One turn moves each row of this set onto another row. After a few examples, where does it send each row asked below?
Kovuz: [ -9  11 -18   2  12  16  -7  12  22  10   1   0  -6  -6  10]
fusif: [  7   7 -21 -27   4   0   4  15   7   6   5 -21   9 -25  16]
Didu: [ -3 -10 -13  -2  11  11 -25   5  -4  11   7 -13   1  -9  -2]
selum: [ 21   1 -29 -22  10   8  -4  23  -8  22   2 -12  10  -5   8]
vorup: [  6   2 -24 -30   8  11  -1  11   5  10 -10 -10  -2 -30   6]
vuv: [ -6   0 -16  -2   9  22   1  24  14  12   9   1 -12 -17  19]
Koba: [ 12  -7 -23   3   2  23  -6   0  10   7   2 -20  16  -1  -2]
los: [ 17  16 -14   4  15   8  20  16   5   7   8  -4   4 -15  14]
Bafub: [ -2   1 -20 -19   4  18  13  11  -4  13 -11  -8 -10 -27  -5]
mokof: [ 17  -9 -10   9   3  21  -5   6   0   9 -14 -10   5 -14   1]
vuz: [ 10   7  -9 -13  -3   3   9  20  -4   2  14  -9  12 -11  -9]
solut: [ 17  -6 -20 -16  16  21  14  21 -14  17  -2  -7  15  -2   4]
sube: [  7 -12 -13  -3   9  15 -25  21  -3  15  14 -15   4 -12   9]
gokop: [ -1   4  -7  -3  19  17  -1  11  21   8   1  10   0 -19  16]
nugof: [ -5 -12  -2   6  19  17  -2   3  -7  14   9  -8  14  -7  -3]
gosa: [ 10  -6   1   3  11  13 -16  20   3  10  15  -9  16 -11   3]
kepul: [ 11  -7 -26 -21  18  11   2   9 -19  17 -10 -10   1  -7   7]
nipet: [-17   2 -23  -2  13  16   4  13  14  14  13  -8  -9  -8  22]
Lezu: [ 10   8 -21   0  18  16  27   5   0  18   8   0  -1 -16   8]
zarit: [  4   4 -15 -18  -2  -7  -4   8 -11   5   7 -14   0 -14  -6]
samov: [ -1   0  -7 -13   4   5  16   5 -14   2   1  -7   4 -12 -11]
Tokug: [ 17 -11 -16  -1   5   9  -9 -10   6  18   0 -11  17 -21   7]
tareb: [  3   1 -36 -19  15  17   3   1   4   4   5  -7 -17 -17   1]
Zuru: [  5 -14  -2   5  18  20  -1  17  -6  16  15 -10  16  -8   8]
gutun: [-10  -5 -14  -5  19  16   9  10  13  12  13  -1   0 -20  26]
kifoz: [ 11   8 -30 -18  12   9  -5  13  10  -8   6 -14 -11 -17  10]
Dorud: [-12   6 -16  -5  20  12   0  -1  19   9   4   0   4  -8  17]
lato: [  1  10 -21  -8   9  23  20  12  -2  21 -14  -8   1 -10  -6]
mir: [ 10  16 -21 -16   9   6  13  18   9  10   2 -20  20  -9  14]
pag: [ 11 -19 -13   5  -3  14   2   5  -7  15   5 -14   1 -30  13]
gir: [ -6 -19 -14  -2  17  18 -11   3 -12  18   7 -13   1  -8   4]
pek: [  1   5 -29 -10  18  16  17  -6   1  14   6   0 -10 -18  -3]
todib: [  7 -17 -24  -2  -3  15   2   1   3  14  20 -25  11 -15  10]
Vut: [ 20  13 -22  -6  12   9   5  24   7  -4   7 -13  -1 -14  20]
Lebob: [  7 -16 -18   9  -6  26   4  16  -3   5   5 -24   0 -10   5]
Lav: [  0  16 -18  -5   3  14  26  19   2  16   3 -18  11  -8   1]

Zuru moves to gosa
Lezu moves to los
Where do these go?
Dorud moves to gutun
zarit moves to kepul
Koba moves to todib
mir moves to fusif

One turn moves each row of this set onto another row. After a few examples, where does it send each row asked below?
motud: [  7  14 -12  13  25 -10   3   5  13  -6  -5  17  -1  14   0]
Poko: [13 14 -3 -8 35 -4  5 10 11 -6  7  3 -3  4  5]
fupom: [  4   6  -5  -2  31 -17   2   5   8  -8  -4 -23  -2   7  -3]
lupog: [  2  -9  -3 -13 -10 -22   1  -1   3  -7  -2  -7  -4   1   5]
pas: [  6  -6   1  10 -11 -12   7   0   5  -9   7 -20 -14   4  -7]
zibe: [ -1  -8   1   5 -14   7  -4   5   4  -2  -5   5 -12  -6   2]
zuk: [ 10  15 -13   1   8 -25   5  19   7  -3  -1 -17   3   5   4]
bipaz: [  2   0  -8 -11 -11 -24  -1   0   5  -6  -3  -8   1   6   4]
tuf: [ 9 17 -4 -5 37 -1 -1  7  9 -2  5 -6 -2  2  4]
ruso: [ -3  13 -10  14 -13   1 -10   8   4   2 -11  -4   1   2  -1]
lizon: [ 11  -3  -1   7 -14 -17  12   5   8 -10   7 -11 -10   8  -8]
kov: [  5  12  -3   2   4  19   3   4  10 -13 -10  19   2   5   3]
Bere: [  4  16  -9  17   4  16   1  -6  14 -11 -10   0  -6  13  -1]
sek: [ 12  11  -8  12   1  14  10  -2  16 -15  -6  11  -7  15   1]
pegab: [  4  -4  -3   9  29   0   4   1  12  -5  -1  20 -14   4   2]
kono: [  7   3  -3  11 -13 -16   5   2   7  -7   4 -20  -7   9  -8]
fev: [  0   8  -1   5   7  23  -1  -2   8 -10  -8  11  -1   0   2]
biki: [ 9  7  0 -7 36  2  2  6  8 -4  7 -3 -8 -2  5]
dubiz: [ 12   3  -3  -7  27 -22  14  11  13 -12   3  -8  -2  12  -1]
suve: [ 13  -8   1 -11   8 -18  17  16   9  -8   7  -4 -11  -3   6]
Bolu: [ -3  -5   0   0  13 -11   1   5   0   1   1 -26 -12 -10   3]
Sipa: [ -3  -5  -6  -8  -8 -20  -5  -3   2  -4  -6 -15  -2   1   2]
nub: [  1  18  -6   7   6  19  -3   2   9  -9 -12  11   5   7   1]
Gasul: [  6  -9   3  -8  30 -13   9   3   9  -9   1 -14 -11   3  -2]
Pid: [  7   5  -7   3 -20  -4   4  14  10  -7  -6  14  -3   4   2]
mez: [  4   4  -3  15   4  21   5  -8  14 -11  -7   6 -14   7   1]
kota: [-3  6 -8 16 32  0 -6 -5  9  1 -7  4 -8  5  0]

biki moves to Poko
lupog moves to bipaz
sek moves to Bere
Where do these go?
dubiz moves to fupom
Pid moves to ruso
motud moves to kota
Bolu moves to suve
nub moves to fev
lizon moves to kono

One turn moves each row of this set onto another row. After a few examples, where does it send each row asked below?
gez: [-16  -2   5  19  -9   4 -12 -16  -7   0  -6  -9  -6  -1  -6   7  -6   9
 -15 -18  -3   6 -18]
Vesus: [-11   1 -14   0   1   8  -9  -7  12  21  22  -4   5  -4  -6   9 -15  14
  10   5   4   0   1]
ves: [-12  13 -17   4   8  16  -8 -30  -1   7  -2 -15 -11 -19  -2  -4 -14   5
   4  11   7   1  -7]
moz: [ 14  17   6   2  -2   5 -16 -20  -8  -8  11   3 -10   2   8   5 -18  10
  -4   2  -2  -7  -8]
vubu: [ -4  10  -5  -7   5  12  -7 -13   3  10   8 -16  -6 -13   3 -21  -3  24
  -2  11   9  -3  -3]
miriv: [-15   5  -4  18   4   8  -5 -17  10  15  13   9  -5  10  14  -4   1  20
 -10   2  12   1  -7]
dul: [-18   2  -1  20   9  19  -3 -23   6  12   7   6  -8  -6   8   4  -1  11
   1   6 -16   3   1]
toka: [-11   1   2   8  -3  12 -17  -5  -1  15   4 -18   3  -7   8  -2 -11  11
 -18 -11  -8  14 -21]
gabag: [  0  11  -6   8  -3   5 -10 -35  -2 -11  -2   1 -11  -5 -17   2  -9   6
   3   4  -2  -5  -5]
dut: [-24  -3  -6  14  -9   3 -18  -2  -3   7   2 -12  -6 -14 -10  -9   1  19
 -14  -9   6  -2 -11]
maf: [ 19  -2  -3   3  -1 -14  -5   1  -6 -10  -1  -6  -3  -8  13   7  10   1
  -2   5  16   9  -3]
voto: [ -9   4   2   3 -12  -5 -24   3 -10   7  10  -2  -5  -2  -1  -3 -12  16
  -7 -16  -1  -7 -21]
nozi: [  4  -4 -20   8   6 -12 -12  -6 -10  -7  -5  -1 -12 -22   3   0   7 -10
  13  10   4   2  -2]
boza: [ 14   5   2   1   7   4 -15 -22   0   3  13 -18   4   6  10  -8  -7  21
 -15   4   6   3  -6]
gemi: [ 14  -3 -17  -1  15  -6 -16   3  -4   3   1  -7  -4  -7  16 -20   8  -5
   4   7   1   9  -9]
Senev: [ -5   0  -6  -3  13 -14   5  11  -1   5   1  -6   2   5   4  -9   4 -13
  -1  -8  15   1   3]
zifad: [  3   5  -3   2   3  -8  -2  11   1  -2   6   5   5 -13  -1   8  -2 -22
  -4   1  -4   5   8]
Tugo: [ -4  -3   6   1   9   7  -4 -16   1  16  16   1   2   6   8  13 -11  15
  11  -1 -15  -1  -4]
Gino: [ 19   6 -11   8   5   1  -6  -4  -2 -10  -9   1 -11   3   6  -5   1 -17
   4  -2  -3  15  -8]
nolof: [-11   7 -11  19   0   6  -9 -11   6   6  15   5  -8  13  -6  11 -14  11
   3  -2  15  -8   3]
vav: [ -9   6 -15  10   5 -13  -3  -3   6   2  -2  12   4  -8   0  -6   6 -24
 -11   1   7   9  -2]
Kelib: [  7   4 -15   4   1   6   5   1   6  -3 -12 -14  -7 -14   5  -6   9  -5
   2   6  14  21  -2]
Ludo: [-19   5  -6   9  -2  14 -18  -2 -10  11   2 -12 -10 -13  -4   1 -20   2
   2 -14 -10  -1 -18]
vumil: [ -1  -2   2  13  19  -7  -1   3  -6  -1   1  -2  -1  -2  16  -2   5 -18
 -14  -3   0   3   8]
Nozos: [-11   0  -5  -6  12 -12   8  -2  -2  11  -3   0   4 -15  15  -1   4 -17
   2   1   1  10  -8]

moz moves to boza
zifad moves to vumil
Where do these go?
miriv moves to Vesus
voto moves to toka
gemi moves to Kelib

One turn moves each row of this set onto another row. After a few examples, where does it send each row asked below?
fivu: [-12   1   9  10  -2  -5  -4  -7   6   6  -3  11   5   1  -3  14   0  -1
   6  20  26  -7  14  -4   3   3]
deges: [ -5   7  -2  18  -7   5   9 -15   2   4 -12 -13  -4  -2 -11  12 -21  -3
  10  10   2   2 -11  20 -12 -10]
pibi: [ -9   5   7  21  -9   6  -2  -8  10   5 -10  -3   3  -5  -9  13 -10  -8
   9  21  19  -3   3   8  -5  -9]
fopi: [ 11  18 -14  -1   8   2  -3  17  -1   8  -6   6   5   6   3  -9  -9  -4
 -10 -11   7  10   0   3   5  -3]
vepe: [  9  10  -8  -1  12   3  -6  26  -6   5 -12   4   6   4  -4 -10  -8  -5
  -8  -4   7   8  -5   6   1  -3]
gasib: [ 15  13 -10  -3  13   1   0  20  -4   6  -8   5   2   3  -4  -9 -12  -2
  -9 -11  10  11   1   5   7  -5]
vem: [-12  -5   3  -6   2 -17   6 -12  -6   5   4  15   1   7   1  17   1   9
   3   9  14  -9  14  -3   2  15]
bel: [ -9   3   2  13  -6   5   5 -20  -1   2 -12 -19  -9   2 -16   8  -8  -9
   5   0  -4  -4 -10  12 -17 -18]
tep: [-12  -6   3 -11  12 -20  13  -8  -8   6  11   4   2   7  -3  11   3  11
  12   3   9 -16  10 -10  -3   6]
pep: [-10  -7   7  -7   3 -12  -4 -11  -8   5   6   2  -5  14  -7  13   6   6
   4  -4  15 -14  22  -2   9   8]
kal: [ -9  13  10  14 -12   4  -4 -18  -9   2  -8 -14  -7   4 -11  16 -15  -7
  14  -4  -1  -1  -7   5 -12 -15]
Bazul: [ -9  -7  16  -7   2 -15   4 -16 -14   0   4   4   1  11  -7  19   1  12
  12  -7  13 -10  10 -12   1  -1]
dad: [ -4   1 -10   4  -1  -6  18 -20  -9   4  -7  -8  -9   4  -6  15 -20   7
   9  -2 -10   1 -10  20 -11   4]
Vorap: [-12  14   9  14 -10   6  -8 -10  16   2   2  -8   8  -1  -6   8  -9  -6
  12  12  16 -14   7   2   0 -11]
goti: [ -8   1  16  14  -5   6  -6 -12   9  -2 -10 -11  -3  -2 -20   8  -2 -11
   3   9  15  -8   3   6  -7 -18]
divuf: [ -8  -3  -7  -8   4 -17  17 -18 -15   4   2   5  -6   9   0  16  -9  13
   5  -3  -4  -4   3   8  -5  16]
Mimob: [ -8  21   4  12  -8   8  -2 -12   4  -2  -5 -16  -6  -4 -12   9 -22  -8
  12   4  -1  -7  -3  16  -9 -10]
Zik: [ 12   6 -10  -3  14  -2   9  13   6   1  -7   8  11   2  -3 -12  -5   2
 -11 -10   8   9 -11  -1   0 -11]
nagu: [ 12   2  -8  -1  14   0   2  25  -4   4 -12   1  10   4  -6 -11  -9   0
  -5  -5   6   8 -10   7   0  -8]
Suzo: [-14   1   9   3   2  -7   0  -8  10   5  11   2  12   5  -2   8   4   4
  13  11  20 -18  13 -10   2  -3]
mavit: [  9  11 -13  -3   9  -1   4   9   8   4  -5   8  12   5   3 -13  -3   0
 -13 -11   6   9 -10  -3   0  -9]
fud: [-12  10  19  15 -14   4 -10 -18   2  -2  -5  -6   3   2  -9  14  -7  -7
  11   4  13  -7   0  -6  -6 -17]
gana: [ -8   0  -2 -12  12 -16  19  -8 -19   3   4  -4 -12   3 -10  13 -10   8
  11  -4  -9 -10   2   4 -11   6]
murud: [  5  15  -9  -3   5   3 -10  21  -2   4  -8   8   9   7   2 -11  -5  -6
 -13  -6   5   5  -5   4   3   0]
ruto: [  4  12 -12  -6   5   2  -5  13   2   1  -5   9  15   9   5 -14  -4   0
 -15 -10   2   4  -7   3   4   0]
Nin: [ -8  -3  17   5  -2  -2 -10  -8   4  -1  -1   0   0   4 -14  11   5  -4
   3   8  24 -13  20  -2   6  -6]
nekob: [ -7  14  -2   0   2  -4  13 -11 -13  -2  -3 -14 -15  -3 -12  11 -22  -2
  11  -3 -13  -5  -6  17 -15  -1]
zif: [  7  18 -16   0   5   1  -1  11   4   8  -4   7   9   8   6 -13  -5  -3
 -13 -14   5   9  -5   0   2  -5]
mudo: [ 11   0 -10  -4  13  -1   6  17   1   0  -9   1  15   7  -3 -13  -7   6
  -8  -9   4   6 -12   5   0  -8]
Lidob: [ -9   0  -8   1  -2  -5  11 -22 -12   7  -4 -17 -13  12  -9  10  -7   0
   6 -13 -13  -5  -7  11 -15  -4]
bafu: [-12   0  21   4  -6  -5  -6 -17   1  -2   2   3   8   6  -7  16   1   2
   9   2  20 -12   9 -14   1  -9]
rofir: [ 17   5  -8  -3  17  -3   6  19   0   1 -10   6   6   0  -6 -10  -9   1
  -8  -9  10  11  -5   4   3  -9]
Sotuk: [ -6  -5   8  -6   3 -16   9 -18 -25   3   2  -4  -9  12  -9  21  -9  11
  15 -13  -1  -5   2  -2  -4   1]
Bufo: [ -6   6   5   3  -5  -5   7 -18 -22   3  -4 -13 -13   8 -10  19 -17   2
  17 -12  -8  -1  -6   7 -12  -8]
lapa: [-11  -5  -6  -9   2 -14   7 -19 -18   9   5  -6 -11  19  -4  13   1   9
   6 -15  -3 -10   9   4  -2   8]
sez: [  7   5 -12  -6   8   0   3  11   5  -2  -5   6  18   8   2 -15  -4   5
 -12 -12   1   4 -12   3   1  -4]

rofir moves to Zik
dad moves to divuf
Where do these go?
bel moves to Lidob
bafu moves to fud
ruto moves to murud
Vorap moves to Mimob

One turn moves each row of this set onto another row. After a few examples, where does it send each row asked below?
gaf: [ -5  -2 -12   3   6   2  -6 -13   6  14  -9 -18  -9 -13  11  -3  17   4
   9   6  -8  21   7   4  -6  -7  -3   4]
Vop: [  7   0 -16 -10 -21  10  -3  -7   8 -10 -12  -1  -7 -14  -1   6   5  11
  -5 -14  11   2  -1   2  -4   6 -13 -10]
ros: [ 13  -3  10  -5  -8   7   6  -3  14 -10  -5  -8  -5 -16   1 -16   5   4
   7   8  -3 -12  -5   7 -15  10  -6   1]
nuzur: [-12  -1   4 -18   1   0 -15  14  10  17  -8  -8   3  -7  -1   8  11  10
  -3  16   2  10   6   0   7 -12  13   7]
Tedu: [-20   1  13  13  -6  -4   6  12  -9  18 -10  11  -4 -15   4  -6   4   7
  -2 -11  15   8   2   0  -5  -7  18   0]
Togar: [ 11   2  -5 -19   9   6  10  -2   9   7 -14   0  -1 -20   7   2 -15  -1
  -5   3  18   0 -11   5 -13  18   0  -4]
pamu: [-26   4  10   0   9  11  -9   6  -3 -10  -5   0 -22  -4  22  -2  -3 -12
 -11   1  15   6   8   7   8  -6   1   0]
fopar: [-21  13 -19   2   1   4  -1   0  -7   1  -4 -17   3 -10   1 -14   2 -10
  -9  16   8  -1   0 -15   9 -10   5   0]
dazi: [ 10  -3   4   8 -12   6  -5  15  -7   9  -9 -10  -5 -22   9   5 -14   8
   5   4  16  -2  -9   7   5 -10  17  14]
Fav: [-31 -16   9   0   6  11   0   3   7   1   3 -13 -13 -10   4   5   5  -1
  -6  -3  32  -2  -6  -2 -12  13  10   0]
kelaf: [-25  -3 -14  11  -7   5  -5  12   0  -7 -10  -9  -9 -10  10  12   4 -14
  -1 -20   2  -3  10   2   3   4   6  -8]
Nonir: [-10  13 -12  -4 -14   0  15 -12   5 -10  -8   4  -5  13  11   5   2  -7
 -15   8  11   3   2  -7   5   0  15   6]
mizer: [-15   3   3   7   0  17   0  -4  20  -2 -11 -10  -6  -9   6  -9  -2  -7
 -11  23  -6 -11  -1  -1  -4 -19  15   7]
nis: [-14   1 -18  -7  12  -2 -10   4   9  29   1  -3   7 -11  12   0  -3  -1
  -1  -1   6   6  -8   6   4   5  22  -1]
fila: [-10 -17  14   2 -13  11  -2  -4  19  -2   3  -1  -2  -6  13  -9   1 -15
   2   7   9  -6 -17  -4  -7   5 -10  -9]
fab: [  8 -16   6  -4  13  -2  -4  -9   3   7 -23  -9   3  -2   4   1  15   4
  -2  -9   0   5 -13 -12   3   5  -8  14]
zozi: [ 14  -7   6  -5   4  -3  -3 -22  -1   3 -11  -2  -8  -2  -3  -2  12   2
 -17   0  23  -9 -10   5  -1  11  -6  -2]
tagit: [-12 -12   9   8   6  -7 -10  -2  -5   1 -17   4 -13   6  -3   3   5  10
 -11  -4  17  -1 -10   7  -4 -25  15   8]
vov: [  4   7  -3   9  -7  11   1   1  10   0 -11  10  -9 -28  -4  21   2   4
   7  -9  19 -10  -3   2   5  -6  -4   1]
Nem: [ -3  -6 -25 -12   9  -9  19  -5  18  -4  -6   9  -4 -11   6  -6 -11   4
  -4   9  15  -3  -4   2   8   2   1   5]

zozi moves to Vop
Tedu moves to pamu
Where do these go?
Nonir moves to gaf
fila moves to Nem
tagit moves to kelaf

